Rows are one point carried round by a steady rotation, each followed by how many steps it has turned.
The counts run from 0 to 469.
[ 0.75 -4.84 -3.45 -0.74  1.42  3.17 -2.42 -1.09  0.15  2.33 -1.25 -1.72
 -1.21  1.73  1.65  3.02 -3.09  0.74  1.58 -1.92 -1.07 -1.68  0.05  3.34
 -0.19 -1.29 -1.34 -0.39  0.02  0.66 -0.07 -1.35 -0.79 -0.83  0.17 -0.23
  0.00 -0.60  0.38]
310
[-4.00 -2.93 -1.80  0.02 -3.32  1.52 -2.07  0.76 -2.40 -0.40 -0.42 -1.48
 -0.60  3.25  0.81  2.00 -1.25  1.09  0.11 -0.51  2.05  1.94 -1.40 -0.02
  1.11  1.02  0.76  0.95  1.25 -0.66 -1.20 -0.77 -2.21 -0.55 -0.81  1.00
 -0.13 -2.94  1.32]
438
[-2.77 -0.46  1.29 -2.42 -0.19 -0.88  0.90  0.60 -4.78  0.28 -0.33 -0.31
 -1.40  1.40  1.80 -0.98  1.24  1.98  0.45  1.01  0.53 -1.34 -1.99  0.01
 -2.02 -1.06  2.80  2.13 -1.94 -0.18 -2.75 -2.02 -0.13 -2.18  2.23  0.41
  0.68 -0.28 -4.71]
234
[ 1.18  1.19  1.57  0.16  0.13  0.41  1.78  3.06  3.35  2.14 -2.09  0.90
 -0.94 -0.25 -0.93  0.19  0.87  1.43 -3.41  1.92 -0.53 -0.65  1.16  1.75
  2.59  0.92 -3.60 -2.67  1.18  1.29  1.14  0.55 -0.26 -1.13 -1.83 -2.36
 -0.74  2.13 -1.92]
141
[-0.96  1.03  0.76 -1.82  0.44 -0.32  1.44 -0.18 -0.93  2.24 -1.28 -1.29
  0.31 -2.10  0.24  3.01 -1.77 -1.85 -0.45  0.34  0.22 -0.09 -0.18  0.73
 -0.09  1.07 -2.47  0.29  1.27  0.06 -4.36 -0.30  3.11  2.83 -1.47  0.29
 -5.73 -1.09  1.84]
290
[ 0.68  1.35  3.93  1.46  0.83 -2.41  2.37 -1.21  2.25  2.06 -2.93 -1.01
  0.69  1.05 -1.42  0.70  2.30 -2.70 -0.68  0.60 -1.34 -1.28  0.12  0.79
  2.63 -1.52 -0.50 -2.69 -0.59 -2.23 -1.65 -2.78 -0.48 -1.78 -1.21 -0.37
  1.51  0.15 -1.50]
253
[-3.36  0.82  1.09 -0.64  0.09  0.47  1.27 -0.34 -2.83 -0.57  1.92  2.03
  0.26  1.92  0.42 -1.63  0.16  1.40  0.65 -4.01 -2.60 -0.87 -2.54 -0.56
 -0.20 -2.45  0.31  0.64 -1.16 -1.41 -4.14 -1.56  2.58  0.17  1.11 -0.82
  0.36 -1.68 -1.08]
239
[ 1.33  2.74  3.05  4.22 -0.85  0.91 -0.96  0.26  0.48  0.23 -0.99 -1.69
 -0.24  2.04  0.15 -1.02  2.52  0.47 -0.91  0.11  0.27 -0.12 -1.71  3.08
  0.73 -3.20  0.82 -3.86  1.54  0.51 -2.35 -2.45  2.78  0.10 -0.26  2.76
  0.47 -1.17 -1.38]
255
[-0.33  1.37  0.29 -0.65 -2.76  0.98  2.57 -0.85 -2.05  0.77  2.35  0.62
  1.80  3.13 -2.32 -1.10  0.31 -3.05 -1.15 -0.38  0.01  1.27 -0.72 -1.85
 -0.65 -0.57 -2.30 -1.75 -1.69 -1.90  0.22 -5.40 -0.61  1.82 -2.56  1.23
  0.43  0.14 -0.96]
45
[ 3.33 -1.52 -0.69  1.78  4.19  2.00 -0.41 -2.33  2.05 -0.61  3.99  0.78
  0.15  1.66 -0.53 -0.25 -3.83 -2.32 -0.92 -0.95  1.18 -1.29 -0.11 -0.22
  1.94 -1.25 -0.32  0.47  2.38 -0.34  0.73 -2.74  2.18  2.22  1.05  0.74
  1.05  0.83  1.08]
194
[-1.18 -2.98 -0.74 -1.35 -2.26  2.43  0.91  0.81 -0.42 -2.52  0.95 -1.61
  1.19  1.59  1.06  0.43  0.55  1.35  1.18 -0.85  1.58 -0.95  0.66  2.50
  2.14 -1.97 -2.11  1.10  1.64 -0.98 -0.65 -2.58 -0.36 -4.50 -0.64  2.01
  1.86 -1.63 -1.20]
443
[-0.18 -1.90 -0.95 -3.66 -2.74  0.90  3.80  2.02 -1.18 -1.48 -1.02 -0.42
  1.69  1.88 -2.52  1.51 -0.32 -2.13  0.75  0.50  0.52  1.36 -0.01 -2.81
  0.18 -1.23 -3.23  1.27 -2.16 -0.57  0.02 -2.50 -1.71 -2.36 -3.20  0.57
 -1.55  0.46 -0.90]
299
[-0.03  1.08 -0.96 -2.55  0.97  2.00  3.30  0.86 -0.20 -2.02 -3.19  0.91
  3.10 -1.49 -0.50 -1.00 -0.57 -1.47 -2.04 -0.49 -0.89 -1.23  1.10 -3.65
  2.23  1.37 -1.47  4.21 -1.71 -1.01 -0.75 -0.99 -0.28 -1.99  0.98  2.40
  0.35  1.11 -1.09]
411
[ 1.44  0.49  0.79  0.14 -0.02 -1.16  2.50 -0.30  1.03  0.92  1.43 -1.26
 -2.79  0.22 -2.54 -0.36 -1.74 -0.30 -1.28 -0.56 -1.51 -1.49  1.38  2.25
  0.16  0.14 -3.12  0.46 -0.22 -3.32 -1.68 -2.29  3.94 -0.41 -0.11 -4.81
 -0.01 -0.94 -0.47]
319
[-0.96 -1.80  0.55  0.95  0.10 -0.81  0.15 -2.49 -1.45  0.93  0.02  2.42
  0.50  4.01  1.27  2.24  1.18 -2.25  0.33 -2.60  0.04  0.98 -2.91 -2.71
  3.23  1.12 -0.07 -1.01  1.73 -1.17 -3.04  1.65 -3.73  0.64 -0.27 -0.79
  0.65 -1.62  2.07]
245
[ 2.26 -0.82 -3.38  3.04  1.99  0.84 -0.67 -1.67  1.91  0.89 -1.88  0.20
  0.32  2.51  0.15  1.49  1.44 -3.79 -1.77 -2.32 -3.84 -0.33 -0.22  0.17
  3.37  2.05  0.95 -0.87 -0.98 -1.19  1.30 -0.69 -2.24 -0.28  1.64 -1.04
  0.82 -0.08  1.32]
390
[ 2.09  0.25  0.08 -1.40 -2.74 -1.80  0.85 -0.75 -4.94  1.28  0.34 -3.09
  1.12  1.61  1.35  0.32  1.51 -3.98  2.26  0.74 -0.11 -1.38 -0.47 -0.39
 -1.32  0.53 -2.02  2.47 -2.71 -1.10 -0.60 -3.89 -1.08 -0.46 -0.35  0.24
 -2.18 -0.31 -0.72]
40
[ 1.79 -0.42  2.49  1.05 -1.19 -2.05 -1.64  1.25 -1.20  3.61 -0.11  1.94
  0.81 -1.37  1.35 -2.39 -1.19  0.37 -3.42  3.35  0.51 -1.59 -1.16 -2.53
 -1.70  0.48 -0.95  0.13  2.08 -0.02  0.07  0.85  2.22  0.29  1.81 -2.63
  2.85  2.27 -3.18]
204
[-1.95 -1.65 -0.03  0.17  0.36  1.29  0.21 -2.88  0.12  0.51  0.15  1.02
  0.42  2.91  1.41  1.07 -0.10 -1.04  1.75 -5.27 -2.93 -0.04 -1.62 -1.56
  4.00 -0.12 -1.32  0.02  0.84 -1.27 -2.84 -0.31 -2.18  2.28  0.27 -0.79
 -0.38 -2.72  1.82]
244
[ 0.81 -1.49  2.77  1.84 -1.27 -0.68 -0.76 -0.35 -0.61 -0.76 -2.14  0.42
  1.61  2.98  1.91  1.25  4.63 -1.67 -0.02 -0.52  0.03  0.29 -1.93 -0.32
  2.05 -1.38 -0.80 -2.97  2.69  1.02 -1.07  0.35 -3.08 -1.96 -0.25  0.51
  3.24 -1.73 -2.66]
250
[-1.36  1.30 -0.40 -4.00 -0.58  1.00  1.84  1.74 -0.80 -0.31  1.19  1.96
  3.63 -0.09 -0.02 -0.91 -1.95  1.39 -1.34  1.23  3.06  2.12 -1.55 -3.29
 -1.06 -0.92 -4.51 -1.71  0.83  1.22 -2.04  0.17 -0.19  1.84 -2.57  0.59
 -0.37  0.91 -1.52]
158
[ 3.82 -1.28  3.36  0.75 -3.75 -0.62  5.12  2.30 -1.31  0.72 -1.18  0.38
  0.64  2.18 -2.28 -1.66 -1.48 -0.30  0.03  1.19  0.57 -0.37  0.73 -1.13
  1.34 -1.55 -0.27 -0.94 -0.51 -2.21 -2.59  1.26 -0.05 -1.78  0.65 -0.72
  1.03  0.99  0.49]
124
[ 1.36  2.24 -1.90  1.88  1.07  1.51  0.39  2.24  2.68 -1.38 -1.59 -1.01
  0.91 -2.42  2.54  0.01  0.88  0.28  0.13  0.26 -0.29 -2.04  1.21  4.23
  1.98 -0.80 -1.89 -2.09  1.27  1.16 -0.97  2.33  0.60 -4.94 -0.11 -1.43
  0.71 -0.08 -1.49]
139
[-2.73 -1.86  0.89  0.13  0.25  0.57  3.34 -1.81 -0.84 -2.17 -0.17 -0.45
 -2.32  1.76  1.40  3.12  1.27 -2.74  2.90  0.76  0.47 -0.80 -0.75 -2.67
  2.46  2.05 -1.80  1.69  1.18 -1.48 -1.78  1.55 -2.68 -2.61  0.34  0.29
  0.21 -0.87 -0.02]
103
[-6.74  0.07  0.04 -1.96 -1.39  0.38  0.52  1.57 -1.17  3.08 -1.11  2.23
 -2.77 -0.68  0.37  0.33 -1.32  2.20 -1.51  2.92 -0.59  0.47 -2.87 -1.23
 -0.27 -0.44  0.13 -0.07  0.08 -0.52 -2.88 -0.11  1.40  2.25  0.56 -0.36
 -0.92 -2.04 -0.78]
96
[ 1.49  0.84  1.91  2.97  0.30 -0.95  0.78  0.38  1.02  2.74 -3.60 -0.68
 -1.02  2.67 -3.20  0.75  0.57  0.51 -3.78  1.36 -0.30  1.70 -1.42  1.01
  2.25  0.68  3.07 -2.70 -0.57 -0.76 -0.95 -2.95  0.06  2.04  0.21 -0.46
 -1.42  0.43  1.82]
258
[-0.97 -3.80  0.10 -0.36 -0.98 -0.38 -0.25  1.70 -1.82 -0.15 -4.48 -0.43
 -1.69  1.17 -0.91  4.23  3.25 -0.82  0.00  2.10 -1.88 -0.20 -0.31 -1.73
 -3.02 -0.17  0.68 -0.78  0.59  3.12  0.20  2.72 -0.19 -0.94  1.05  0.85
  0.39  0.65 -2.45]
425
[ 0.92  0.83  1.41  1.62 -1.88 -1.20 -0.38  1.09 -0.35 -1.27 -0.72 -1.04
  1.39  2.15  0.58  0.26  5.17 -0.74  0.03 -1.01 -1.97 -0.12 -0.59  2.94
  0.66 -2.62  0.85 -2.79  1.73 -0.28 -1.80 -0.16 -1.32 -3.74  1.20  0.50
  3.29 -1.14 -1.20]
251
[ 1.41  2.16 -2.59 -2.47  0.35  0.36 -0.24  1.48 -2.53 -3.10 -2.13 -4.39
  0.01 -2.10  0.88 -0.43  0.52  2.36 -0.13  1.94  2.17 -0.39  0.22  0.00
 -0.39  2.30  0.81  3.12 -1.70  2.48 -0.40 -0.56 -0.31 -0.42  1.94 -0.37
 -3.13 -0.26 -1.27]
151
[ 2.67  0.37  1.56  1.17 -1.82  0.42  0.88  0.87 -1.60 -0.87 -1.85 -2.72
  1.21 -1.38  1.00 -1.32 -2.98  1.09  0.54  0.28 -1.39 -1.73  0.84  1.07
  0.11  0.43 -3.21 -0.10  0.45 -0.22 -2.73  2.82  3.43 -2.48  2.15 -3.23
  2.16 -0.57 -1.18]
460
[ 0.34 -2.20  2.86  0.79 -0.23 -0.31  1.09 -1.52  0.76  1.68 -3.07 -0.88
  1.06  2.71  1.63  0.95  2.97 -3.07  1.56 -1.53 -0.56 -1.42 -0.61 -0.89
  4.02 -0.25 -2.35 -2.12  1.37 -0.04 -1.33 -0.43 -3.56 -1.79 -0.01  0.74
  2.57 -1.29 -2.11]
249
[ 0.12  3.51 -3.57  0.16  1.37  2.37  1.52 -2.17  0.20 -1.37  3.46  0.66
  0.94  1.56 -1.98  0.03 -2.55 -3.11  0.89 -0.71 -1.35  0.21 -0.31  0.68
  0.72 -1.81  0.37 -2.15 -1.06 -2.75 -0.81 -2.78  0.12  1.85  0.51  0.96
  1.94  0.06  2.76]
48
[ 2.77 -0.49  1.62  1.15  1.83 -2.23 -0.36  1.50  2.49  1.31  1.97  1.84
  1.92  1.43 -0.53  0.35 -2.02 -0.69 -1.64  4.54  2.36  0.67 -1.15  0.29
  0.26 -1.74 -0.31 -1.39  1.76  2.65  0.92  0.03  1.79  1.97 -0.87 -0.60
  0.76  2.75  1.25]
337
[-0.64 -1.98 -0.86 -2.63 -1.77 -0.81  1.51  0.68 -2.70  0.61 -2.66 -1.97
  0.04  0.65 -0.30  2.25 -0.28 -1.82  1.57  2.62  3.04  0.78 -1.13 -3.58
 -0.11  1.83 -1.97  2.49 -0.76  0.29 -1.90 -1.19 -0.70 -0.66 -2.20  1.36
 -3.40 -0.78  1.08]
295
[ 2.20 -1.30 -4.80  0.74  1.86  2.39 -1.61 -1.87 -1.06  0.86  2.76  0.51
  0.74  2.70  1.31  1.15 -1.10 -3.25  1.30 -1.85 -1.22 -0.83 -0.38  1.70
  1.29 -0.92  1.56 -0.84  0.73 -1.79 -0.50 -1.50 -1.84  0.00  1.27  0.94
  2.76  0.39  2.34]
52
[-0.41  1.20  3.30 -1.31  1.30  0.26  1.37 -2.36 -1.45  1.56  0.86 -0.11
  0.62  3.67 -2.80  2.61 -0.93 -0.34 -1.21 -0.80 -0.65  0.60 -0.24  0.28
 -0.61  1.52  0.01 -3.28 -1.61  1.20 -0.58 -2.42 -0.40  5.62  0.63  0.82
 -0.55  1.45 -0.08]
370
[-2.81  0.16  3.08 -1.80 -0.62  0.40  4.93 -0.15 -2.30 -2.06 -0.28  1.92
 -1.56  1.88 -2.72 -0.95  1.08  1.31 -0.46  0.05 -1.51 -0.83 -0.04 -2.69
 -1.01  0.39  0.05 -1.22 -2.51 -0.93 -2.01 -0.17 -0.08  1.34  2.27 -0.24
  1.96  0.31 -3.07]
237
[-0.54  0.01 -0.16  0.96  1.42  0.13 -2.50  0.27  3.15 -0.02  0.78  1.50
  2.52  0.81  0.37  1.24  0.48 -1.24 -0.39  0.52 -1.87 -1.02 -0.63  1.38
  2.43 -2.84  0.17  2.51  2.61  1.66  0.73 -2.70  2.89  2.18  1.18  3.94
 -2.55  0.96  2.03]
81
[-3.28  2.37  0.81  0.67  0.07  2.68  0.25 -1.13 -0.42 -1.74  1.82 -0.42
  5.61 -0.65  2.81  1.68  0.80 -3.29  0.61  0.84 -1.50 -1.44 -0.69 -0.68
  2.25  0.21 -2.80  1.68 -0.94  1.21  2.61 -1.37  0.56 -1.86 -0.77  1.42
 -0.08  1.90 -1.76]
219
[-3.98 -1.96  0.18 -0.69 -0.25  0.18  2.75 -0.59 -0.31 -3.96 -1.66 -0.39
 -2.94  2.71 -0.53  2.19  2.71  0.07  1.12  1.72 -0.58  0.83 -0.51 -2.07
  1.39  1.28 -0.96 -0.04  1.56  0.17 -0.76  1.49 -4.12 -1.91  0.64 -0.52
  1.94 -1.58 -2.24]
104
[-1.01 -0.08 -0.47 -3.09  3.12  0.67 -0.09  0.14 -0.63 -0.99 -0.73  0.41
  1.19  0.45  2.17 -0.03  1.29  0.77 -1.11  0.48  0.27 -0.18 -1.84 -2.11
 -0.63 -0.01 -2.07 -0.25 -0.44  4.53  1.43  0.57 -2.04 -0.98 -0.80 -1.77
  1.65  1.63 -5.35]
25
[-2.05 -1.14  1.24 -1.21  1.59 -0.36 -0.47 -0.79 -2.33  2.50 -0.19  0.68
 -1.98  1.44  2.06  3.50 -0.08  0.71 -0.22  4.45  2.79 -0.35 -2.05 -0.29
 -0.07  1.18  2.93  0.50 -0.94  1.19 -0.14 -1.55 -2.17  2.19  1.58  1.99
 -0.65  1.48 -1.28]
229
[-1.54 -0.86 -1.96 -2.58 -2.88  0.21  1.64  2.22 -1.28 -0.86 -0.56 -0.28
  2.17  1.25 -1.92  0.15  0.55 -0.20  0.57  1.91  2.69  3.24 -2.03 -1.93
 -0.54 -3.10 -1.47  0.61 -0.96  0.28 -0.12 -3.46  0.12 -2.96 -3.61  1.14
  0.22 -0.72 -2.56]
300
